Here are some points, one per row:
Array([-1.0, 0.0, 0.2, -0.8, -0.4, -0.8, -0.5, -2.0, -0.5, 0.5, 0.0, 0.2, -2.3, -0.1, -0.1, -0.1, -0.8, -0.5,
       0.2, -0.3, 0.1, 0.5, 0.1, -0.2])
Array([0.3, 0.0, -0.9, 0.9, -0.1, -0.5, 2.2, -1.3, -0.9, 0.6, 0.9, -0.5, 0.1, -0.5, 1.1, 1.1, 0.7, 0.7,
       0.0, 0.9, 0.8, 0.3, -0.2, 1.5])
Array([-0.3, 1.1, -0.4, 0.2, -0.8, -1.5, -0.8, -0.8, -0.4, 0.9, 0.9, 0.1, 0.1, -0.6, -0.1, 0.8, -1.6, -0.8,
       0.1, -0.5, 0.2, 0.9, 1.8, 0.5])
Array([-1.0, -1.6, -0.5, 0.1, -1.3, 0.5, -0.4, 1.2, -0.5, 0.4, 1.5, -0.6, 1.5, -1.1, 0.8, -2.6, -0.2, -2.2,
       -1.4, 0.1, -0.1, -0.7, -1.0, 0.6])
Array([-0.5, 1.4, 0.4, 0.1, 0.8, -0.2, -0.4, 0.6, 0.7, -1.1, -0.5, 0.4, 0.8, 0.8, -0.5, 1.2, -0.4, -1.6,
       0.0, -1.5, 1.8, 1.1, -1.8, 1.7])
Array([1.5, 0.2, 1.2, -0.5, 1.1, -0.5, 0.2, -0.3, -0.5, -0.4, 0.9, 0.7, 0.4, -2.6, -0.5, 0.6, 1.1, -0.1,
       1.4, -0.2, 0.8, -2.2, 0.4, 0.1])
Array([-1.1, -0.5, 0.2, 0.5, -0.3, 1.4, 1.1, 1.4, 1.4, 0.8, 1.5, -0.2, 0.7, 0.8, -2.1, 0.0, -1.2, 2.1,
       0.5, -1.3, 0.7, -0.6, 0.7, -1.2])
Array([0.4, -1.7, 0.8, -1.3, 0.9, 0.0, 0.5, 1.9, -0.1, -0.2, -0.2, -0.3, -0.5, -0.6, 0.9, 2.1, -1.0, 0.1,
       -2.2, -1.3, -2.4, -0.1, 0.4, 0.7])
Array([0.1, -1.0, 0.3, 2.8, 1.7, -1.9, -0.2, 1.3, -0.6, -0.1, -1.3, 0.1, 0.0, 0.5, -0.1, -0.2, 0.2, -0.7,
       -0.6, 0.7, 1.1, 0.3, 1.2, -1.5])
Array([0.0, -1.6, -1.4, -0.9, 1.3, -0.7, 0.8, -0.7, 1.7, 0.6, -1.1, -1.2, -0.5, 0.2, -1.2, -1.0, -0.7, -0.4,
       0.3, 0.1, 0.8, -0.9, 1.0, 1.6])
Array([-1.3, 1.4, -0.4, -0.6, 0.5, -0.1, 1.5, 1.5, 0.1, -0.2, 0.8, 0.6, -1.9, 1.2, -0.2, 0.4, -0.5, -1.4,
       -0.1, 2.0, -0.7, -2.1, -1.2, -1.1])
Array([1.8, 0.4, -0.1, 1.8, -1.5, -0.6, -1.0, -0.8, -0.9, 0.1, -0.5, -1.0, 0.3, 0.7, -1.8, 0.8, -0.8, 0.8,
       -0.7, 0.5, -1.3, -1.5, -1.4, 0.7])
Array([-1.4, -1.8, -1.3, -1.1, -0.9, -1.1, -1.9, -0.8, 0.6, 0.5, 0.2, 1.1, 1.4, 1.8, 1.8, 2.0, 1.8, 1.1,
       0.7, 0.6, 0.4, -0.9, -0.5, -0.4])
Array([0.5, -1.4, 2.2, -0.6, -1.0, -0.5, 1.3, -0.4, -0.1, -0.8, 0.0, 0.5, 1.1, 0.8, 0.2, -0.1, -1.3, 0.0,
       1.6, 1.9, -0.1, 1.9, -0.2, -0.2])
Array([-0.7, 0.1, 1.7, -1.2, -0.3, -1.2, 0.4, -0.7, 0.7, -0.1, -1.3, -1.9, -0.1, -0.4, -1.2, -0.7, 2.2, 0.1,
       -0.5, -0.5, -0.3, 0.5, -1.3, -0.8])
Array([-0.7, -0.2, -0.6, 0.2, -0.2, 0.6, 0.1, -0.9, -1.2, -1.3, -1.3, -0.1, -0.2, 0.2, 0.4, -0.3, 0.8, 0.4,
       0.6, 0.1, -1.1, 0.2, 1.0, -0.9])
Array([-0.6, 1.3, 0.2, -1.0, 0.3, 2.2, 0.0, -0.1, -1.7, 1.0, -1.5, -0.7, 1.6, 0.3, -0.7, 0.7, 0.6, -0.8,
       -0.4, 1.1, 0.0, 0.1, 1.7, 0.6])
Array([-1.1, 0.6, -1.0, 1.1, -0.2, 0.1, 0.4, 0.7, -0.2, -1.3, 0.6, -2.3, -0.6, -0.9, 1.0, 0.5, 0.6, 1.1,
       1.1, -0.5, -0.1, 1.3, -0.4, 0.2])
Array([1.4, 0.6, 0.1, -0.3, 0.5, -0.1, -0.3, 1.1, -0.3, 0.6, 0.8, 0.8, -1.2, 1.6, 0.0, -1.6, 1.8, 1.0,
       0.2, 0.2, -0.3, 1.3, 0.6, 1.9])
Array([0.3, -0.4, -0.1, 0.1, -0.8, 0.8, 0.1, -0.3, -0.8, -2.5, -1.2, 0.6, -0.4, 0.7, 0.8, -1.0, -0.7, 0.0,
       1.2, -1.4, 0.5, -1.4, 0.6, 0.9])
Array([1.5, 0.1, -1.3, -0.2, -0.3, 1.7, -0.2, -0.1, 1.4, -0.5, -1.5, 0.2, -0.5, -1.3, 0.7, 0.5, -0.6, 0.5,
       -0.9, 1.4, 1.7, 0.8, -0.8, -0.7])
Array([0.0, -0.7, -0.6, -0.7, 2.2, 0.7, -2.5, -0.5, -0.9, -1.0, 1.4, -0.3, -0.1, -0.6, -1.0, -0.2, -0.6, 0.5,
       0.7, 1.2, -0.6, 1.0, -0.4, -0.2])
Array([-0.5, 0.7, -1.4, 1.0, -0.1, -0.2, 0.6, 0.7, 1.6, 1.1, -1.2, 2.3, 0.7, -1.6, -0.5, -0.4, 0.2, -0.5,
       1.2, -0.4, -2.7, 0.4, -0.5, 0.2])
Array([0.6, 0.7, -1.5, -2.0, -1.3, -1.5, 0.1, 0.9, -1.6, -0.3, 0.0, 0.7, 0.4, -0.2, -0.5, -0.3, 0.4, 1.0,
       -0.5, -0.7, 1.1, 0.9, 0.2, -1.3])
Array([-1.2, 0.2, 2.2, 0.8, -0.5, 0.5, -1.3, 0.5, -0.1, 1.4, -1.0, 0.8, -1.5, -1.3, 0.7, -0.7, -0.4, 1.6,
       -0.4, 0.6, 0.9, -0.4, -0.5, 0.8])
Array([-0.6, 1.6, 0.7, 0.4, 1.3, 0.1, 0.9, -1.9, 1.3, -1.1, 1.2, 1.0, 1.5, 0.3, 0.5, -1.2, -0.4, 1.1,
       -2.8, -0.3, -0.7, -0.4, 0.2, -0.4])
Array([0.4, -1.4, 0.2, 1.2, -0.3, 2.2, 0.6, -0.7, 0.0, 0.6, 1.2, 1.3, -1.3, 0.5, -1.1, 0.8, 1.5, -1.9,
       -0.8, -1.6, 0.1, 0.6, -0.4, -1.0])
Array([1.6, 1.1, 0.7, 0.1, -1.6, -0.1, -1.4, 0.4, 2.2, -0.6, 0.7, -1.2, -0.3, 0.3, 0.7, 0.2, 0.6, -1.0,
       0.1, 0.6, -0.2, -0.3, 2.0, -0.4])
Array([1.7, 0.7, 0.2, -0.1, 1.6, 0.5, 0.2, 0.0, -0.2, 2.4, 0.0, -0.9, 0.7, 1.1, 2.2, -0.9, -1.2, -0.4,
       1.2, -1.7, -0.5, -0.4, -1.3, -1.7])
Along one direction, these points spread out more than along any other. For each point below, how far along it does it lie, from 0 to 99? The average is 50, and the first point in the table lies past the average. One standard deviation of the points above along it is 16.
Array([1.5, 0.2, 1.2, -0.5, 1.1, -0.5, 0.2, -0.3, -0.5, -0.4, 0.9, 0.7, 0.4, -2.6, -0.5, 0.6, 1.1, -0.1,
       1.4, -0.2, 0.8, -2.2, 0.4, 0.1]) ~ 53
Array([-1.1, 0.6, -1.0, 1.1, -0.2, 0.1, 0.4, 0.7, -0.2, -1.3, 0.6, -2.3, -0.6, -0.9, 1.0, 0.5, 0.6, 1.1,
       1.1, -0.5, -0.1, 1.3, -0.4, 0.2]) ~ 62
Array([-0.6, 1.6, 0.7, 0.4, 1.3, 0.1, 0.9, -1.9, 1.3, -1.1, 1.2, 1.0, 1.5, 0.3, 0.5, -1.2, -0.4, 1.1,
       -2.8, -0.3, -0.7, -0.4, 0.2, -0.4]) ~ 28
Array([-1.0, 0.0, 0.2, -0.8, -0.4, -0.8, -0.5, -2.0, -0.5, 0.5, 0.0, 0.2, -2.3, -0.1, -0.1, -0.1, -0.8, -0.5,
       0.2, -0.3, 0.1, 0.5, 0.1, -0.2]) ~ 61
Array([-0.7, -0.2, -0.6, 0.2, -0.2, 0.6, 0.1, -0.9, -1.2, -1.3, -1.3, -0.1, -0.2, 0.2, 0.4, -0.3, 0.8, 0.4,
       0.6, 0.1, -1.1, 0.2, 1.0, -0.9]) ~ 65
Array([0.0, -1.6, -1.4, -0.9, 1.3, -0.7, 0.8, -0.7, 1.7, 0.6, -1.1, -1.2, -0.5, 0.2, -1.2, -1.0, -0.7, -0.4,
       0.3, 0.1, 0.8, -0.9, 1.0, 1.6]) ~ 50
Array([0.6, 0.7, -1.5, -2.0, -1.3, -1.5, 0.1, 0.9, -1.6, -0.3, 0.0, 0.7, 0.4, -0.2, -0.5, -0.3, 0.4, 1.0,
       -0.5, -0.7, 1.1, 0.9, 0.2, -1.3]) ~ 70
Array([0.4, -1.7, 0.8, -1.3, 0.9, 0.0, 0.5, 1.9, -0.1, -0.2, -0.2, -0.3, -0.5, -0.6, 0.9, 2.1, -1.0, 0.1,
       -2.2, -1.3, -2.4, -0.1, 0.4, 0.7]) ~ 29
Array([0.3, -0.4, -0.1, 0.1, -0.8, 0.8, 0.1, -0.3, -0.8, -2.5, -1.2, 0.6, -0.4, 0.7, 0.8, -1.0, -0.7, 0.0,
       1.2, -1.4, 0.5, -1.4, 0.6, 0.9]) ~ 59
Array([-1.4, -1.8, -1.3, -1.1, -0.9, -1.1, -1.9, -0.8, 0.6, 0.5, 0.2, 1.1, 1.4, 1.8, 1.8, 2.0, 1.8, 1.1,
       0.7, 0.6, 0.4, -0.9, -0.5, -0.4]) ~ 83
